(in the rows, 128 means zero)
Each path below is one point turned by a fixed rotation once a step. After each direction that follows a path, write how fast that rotation turns it, in degrees each step (0 if it stays still).
Each turn is a multiple of 5 degrees from 10 to 175, or 0.
Each row of a path follows its step; steps can be skipped.
Path 1:
step 0: [128 126 131 133 131 131 132 127 137 129 123 130 105 124 127 146 125 135
 121 121 136 128 133 118 123 128 140 109 130 121 126 114 132 121 135 131
 135 121 131 124 140 138 125 126 142 135 133 126 128 130 115 131 131 117
 130 127 116 134]
step 2: [137 143 137 120 129 131 122 133 130 124 133 115 116 127 114 130 134 130
 121 123 135 134 136 112 124 140 131 129 135 126 136 128 134 130 126 112
 120 115 125 109 131 132 117 131 135 135 119 127 126 128 128 118 128 132
 125 131 114 129]
step 5: [138 140 139 124 118 125 126 127 127 133 129 122 107 115 129 128 125 132
 134 125 130 136 131 113 139 131 127 123 130 127 119 132 130 118 132 122
 145 122 134 111 124 131 116 131 130 134 131 134 122 128 122 126 136 124
 144 130 114 123]
step 9: [130 124 124 134 128 134 124 132 139 136 129 126 115 108 130 138 142 136
 138 123 132 136 121 124 126 128 141 128 137 125 122 122 123 127 131 107
 113 121 133 121 132 127 125 127 128 133 124 127 132 116 120 127 140 133
 126 136 118 117]
step 10: [137 127 127 142 117 123 126 127 128 133 122 118 113 134 115 143 125 129
 108 133 120 142 132 116 134 130 133 126 127 126 115 129 136 127 127 117
 129 128 119 118 124 137 123 135 143 135 125 131 127 120 128 130 134 140
 134 125 123 131]
step 12: [130 127 127 124 125 122 146 132 132 122 129 140 109 119 124 126 134 134
 125 125 132 143 132 121 130 128 131 125 132 130 123 133 115 129 121 125
 120 126 128 118 127 141 126 118 134 140 118 141 132 118 126 118 147 127
 127 140 118 125]
step 13: [127 122 126 141 124 122 131 121 128 138 135 126 118 124 131 135 122 132
 138 122 129 136 142 121 138 122 136 112 130 116 126 132 132 109 132 122
 133 126 117 128 133 128 121 138 134 144 123 127 126 118 129 140 136 137
 135 131 120 137]
step 14: [129 138 128 132 111 117 135 113 133 136 114 126 124 112 122 127 138 121
 134 129 125 137 124 129 133 123 137 125 133 114 128 134 137 126 129 114
 127 126 124 121 132 125 124 125 143 126 130 121 137 131 127 112 136 130
 121 133 116 121]
step 16: [123 126 128 135 122 132 131 131 139 147 137 123 115 116 134 135 128 126
 133 132 130 133 136 124 132 122 138 116 133 127 125 133 130 139 142 134
 114 122 114 139 125 130 121 125 139 145 128 133 140 128 131 123 130 129
 126 132 116 135]
step 17: [120 133 132 138 126 120 136 130 136 124 128 129 116 117 119 125 135 122
 126 138 133 133 131 125 131 130 130 125 132 123 135 131 128 136 125 104
 126 140 120 117 127 122 122 132 139 136 133 119 122 109 119 127 139 123
 127 129 109 134]
step 18: [130 118 125 137 121 128 119 132 117 128 126 127 114 117 127 132 132 132
 125 126 128 140 131 114 126 114 135 117 127 120 126 133 123 122 141 120
 134 120 135 121 131 130 107 123 147 128 121 131 121 124 126 117 118 132
 128 121 120 133]
Directions:
[131 130 129 126 124 126 132 128 133 130 126 130 126 131 129 129 127 127
 127 129 128 129 125 128 125 127 126 129 127 128 128 125 126 133 127 128
 133 133 127 124 127 129 129 128 128 130 132 131 127 128 130 128 129 126
 129 129 128 125] => 155
[130 132 125 127 130 123 129 127 126 130 129 129 130 126 131 127 128 127
 130 126 129 129 129 130 131 128 126 127 129 126 125 131 128 122 125 130
 131 128 124 128 129 130 131 124 126 127 130 129 125 132 129 126 129 128
 129 131 126 127] => 45
[127 131 125 129 125 128 130 129 130 131 130 129 131 129 125 129 126 129
 127 129 129 128 128 127 131 129 126 128 129 131 128 132 130 127 130 127
 130 128 125 128 128 126 130 135 126 131 128 131 131 129 124 127 124 130
 125 126 128 128] => 120
[127 131 128 131 127 128 128 130 129 129 128 128 128 128 129 125 125 126
 130 132 133 126 133 130 125 128 124 126 126 125 131 127 129 128 128 128
 129 127 128 129 130 129 125 126 134 128 127 129 128 128 127 126 126 124
 123 129 129 129] => 20
[125 128 127 127 131 127 130 127 131 129 131 132 128 128 128 126 129 129
 128 129 132 129 130 127 126 128 129 127 129 129 131 133 123 130 126 131
 123 131 127 126 128 128 128 131 128 129 126 127 126 128 132 129 127 126
 130 126 126 131] => 80
[128 127 128 126 129 127 128 128 131 126 130 124 123 125 126 129 127 130
 123 126 130 130 128 130 128 128 125 130 126 128 132 129 130 127 125 128
 132 125 127 128 128 128 132 126 129 127 123 129 126 124 127 127 127 128
 132 126 131 128] => 140
[131 130 131 131 128 129 131 127 127 123 128 126 130 129 123 128 130 128
 126 127 126 128 128 131 127 129 131 129 127 131 127 129 127 129 126 134
 127 130 124 128 131 131 127 128 133 127 127 131 129 129 128 127 128 129
 125 127 125 128] => 170
